One turn sends every row of this set to another row. A few are shown first. Where does it send the rows asked after them?
Rufik: [  7   8   7 -22 -17  17 -14  -5  17   4   1  -3  14  10  20 -14   0  -4
  -5  12   3 -17  23  19   5  -8  15 -13]
revo: [ -2 -19  22  -8  -3   3  11  -9  22  -5  34  -8  -7   8   3  -6  10  -8
   2 -14 -16 -23  -2 -13  15   2   3  10]
Rilog: [-24  25  -2  15 -10  -6 -21 -27  -5   8  -4  -2  18 -20 -12  -1  -1   0
  -2  13 -23 -14   3  -3  13   2  11 -11]
guv: [  0  15 -10   1 -29   7 -16   5  16 -10  -6   5  -4   5   2 -17   2   1
  -1  13  -9  -2   0   2 -13 -13  12 -15]
Govu: [ -5  -1  20 -23   0  20   3   3  -7  12  16  15  28   2  -7  -7 -24   7
   0  -1 -16   7   5  12  20  -1  13  -5]
Zed: [ -9  -5  15  -5  -4   2  17  -4   9   4  29   3   9 -27  -2   6  18  -5
   6 -17   3 -12   6 -14  12  26 -11   1]
kufe: [ 15  -6  11 -24   6   9  -3  11  12  -1  16  11   3  22  11 -18 -18   2
   2   3  -5   7  24  12   4   4   0 -14]
Led: [-21 -12   1   2 -15  -5  -4 -21  -1   5   9  -7  20 -12   4 -26   4  11
  -1  24 -19   2 -17  15   8   2  -4   5]
gero: [  3  -5  -1  23  -2 -17 -15 -15  13 -25   5   9  -1  -1  10  -2   4 -14
   5   4 -16  -6  -7  27   6   4  21  11]
rin: [-14  25   8  17   0 -10 -17 -39   1 -13   5   3  -6   4   1  -4   1 -16
  11 -14  -5  17  10  12  14   0  29   0]
digop: [ -8   4  20  -8  24  -4  -8 -22  -6  16  18   4  25  -2  -4  -2 -20   0
   4   2 -18  -7  27   7  30  19  -2 -10]
madi: [ -8   7  16  -9  -5 -12 -11 -38   6  -3   9   9  14  -3  13   0 -28  26
   7   6 -10 -28  13  16  20  -4  -5  10]
Vib: [ 15  38  18  -3   8  -6  -4 -17   3   2   9  14   0  22  13   3 -16   2
   7 -25   6  -5  19   6   2   3  -5 -13]
dutid: [-14  20 -21  16  21   1  12 -11  -5  -6   0  10  -6   4 -10   2  -1 -11
  12   0   7 -11   2 -18  15  22   5   3]
Dinat: [  0   3   8   1  -8  -6   4  -9 -16 -19   9  32  31   6  13   6  -3  14
  14  -8 -15   2  -3  13   1  -7   3  -9]
buvur: [ -1  -5  21 -10  -7   8  20  -8  17   5  33   0  -3 -10  -3  -4  11  -7
   7 -21  -6 -12  -2 -23  23  14  -1   4]
febe: [  0 -19  15   1   2  13   4 -22  15   3   3   3  19   6   3  -6  -3   8
 -18  17   7   5  32   4   1 -20  19  23]
Rosam: [ -5  19  15  -6  -2   5  -3  -6   0  12  -1   0  19   3   8   3  -5  -7
 -13  -3  -2 -28 -13  31 -15  10   2   0]
Ferar: [-22  -6  16   0 -11  -7 -17 -13  13 -12  30 -14 -12  15  -3   5  10   6
   2 -17  -2  -9  16  -7  -6 -24   8  11]
Mitef: [ -3   6   2   3  -6 -16  -6 -32   2  -6  18   6   1   7  10 -25  -7  22
  18   2 -12  25  14  -9  25  -4 -12  -8]
setap: [  2  19   2   6  -1   1   2  -1  -4   8   9  -3   9  12   5 -23  16 -13
  -4  -5  -4  26 -13   5 -11   9  -5 -19]
zuge: [-32   8  17   5   8  -4 -11 -33  -3  -6  -5   3 -15  -5 -13   6 -27   0
   2  -4  -4  -1   2  24 -10  16  11   6]
Vune: [ 19  10   3  14 -19   3 -11 -16  29   1   3   2 -17   0   6  -3 -17   0
   2  -2   0  -8  -6  11  28 -10  13  16]
nalos: [-19   7  11  -1  -6  -5   3  -4   7   2  25   2   0 -30  -9  15   6   7
   5 -19  14 -10  15 -11  -3  21 -16   4]
tono: [  0 -21  15  -1  26  -3  12 -20  16  11   8   2   6  14  -9 -16 -13  -6
  -7   7   5  11  26  -6   6 -16   8  14]
Zaku: [-29  -5  11   4  -9 -14 -20 -10   5 -14  27  -9   0  -2  -3  16  15   9
   1 -12   6  -9  23   1 -15 -10  -1   7]
Rugul: [-15  22 -23  18  -2  16   4 -13  -5 -14  -4  13   4  -5   1  12   9   3
   2   9   9 -18   8  -7   7  17  18  12]
fulil: [ -7  22  10  -4   1  -4 -13 -28  17  25   8 -25 -11   3   5 -29  -8   0
  -9   9   2  -4   3   7   9  12 -14   1]
Demu: [ 29 -14  -2  14 -12   9   1 -14  13   6   7   6   8   2  19  -3  11  -8
  10   1   7  12   5   8  31  -4   0 -11]
tebuv: [-25 -15  12   5  13   3   3 -30 -20  -1   1   7  10  -2   1   6   1  -8
  10   0   2  19  13  20  -5  21  -1 -21]
vamun: [  4  -3   0  13  -9  16   0 -11  11 -17   3  13   3   8   8  -1   1  19
 -10  13   9  15  32  -6  -9  -9  16  19]
ruz: [  0  15 -10  17  -2  13  -7 -18  10 -17   0   8  -3   5  15   8   5  14
  -6  11  15 -12  35  -4   1  12  11  17]
napot: [-15 -15   5   1  26   0  23 -14   1  13   4   5  14   7 -22 -13  -9 -17
   1   4  -1   6  -2 -10  13 -11  14   8]
veku: [-19   3  -6   5  32  -3  17 -22  -1  13   1  -1   8   3 -14  -3  -6 -23
   6   3   6 -23   1  -7  23   9   9   6]
tufo: [ -2  23 -11  15  -4 -18 -27 -19  16  -6  -5  -5  -7   0   7 -13   6  -4
   1  16 -11 -15  23  -2  -2   7  -3 -20]
Soli: [ -9   0  16  -5  -4  23   6 -31  -3  26  -1  -1  -5  -3  -5   5 -20   6
   8  -9  20  17  14   5  16   6  -8 -15]
desu: [  9 -33   5   2  -6  16   8  -7   9  14   0   5   1  -7   4   7 -17   8
   1  11   8  -6  -4  20   8  11 -17  -3]
varu: [-12 -17  20  -3  -9   0  -2 -15  14 -12  33 -13  -3  18   4  -3  20  -7
   3 -15 -14 -13   5  -9   9 -18  14   7]
fuvef: [-15  12   3  13  14 -14 -10  -9 -12   3  10  13   7  -8 -22  -7 -20   8
   7   4 -32  10   6 -10  11  16  -7 -13]
bel: [-28   8   8   3 -11  -9 -10  -8   1  -5  26  -3   5 -20  -7  18  18  10
   5 -19  17   1  23  -8  -8   1  -6   1]

desu -> Demu
guv -> tufo
bel -> nalos
And these:
vamun -> ruz
setap -> fulil

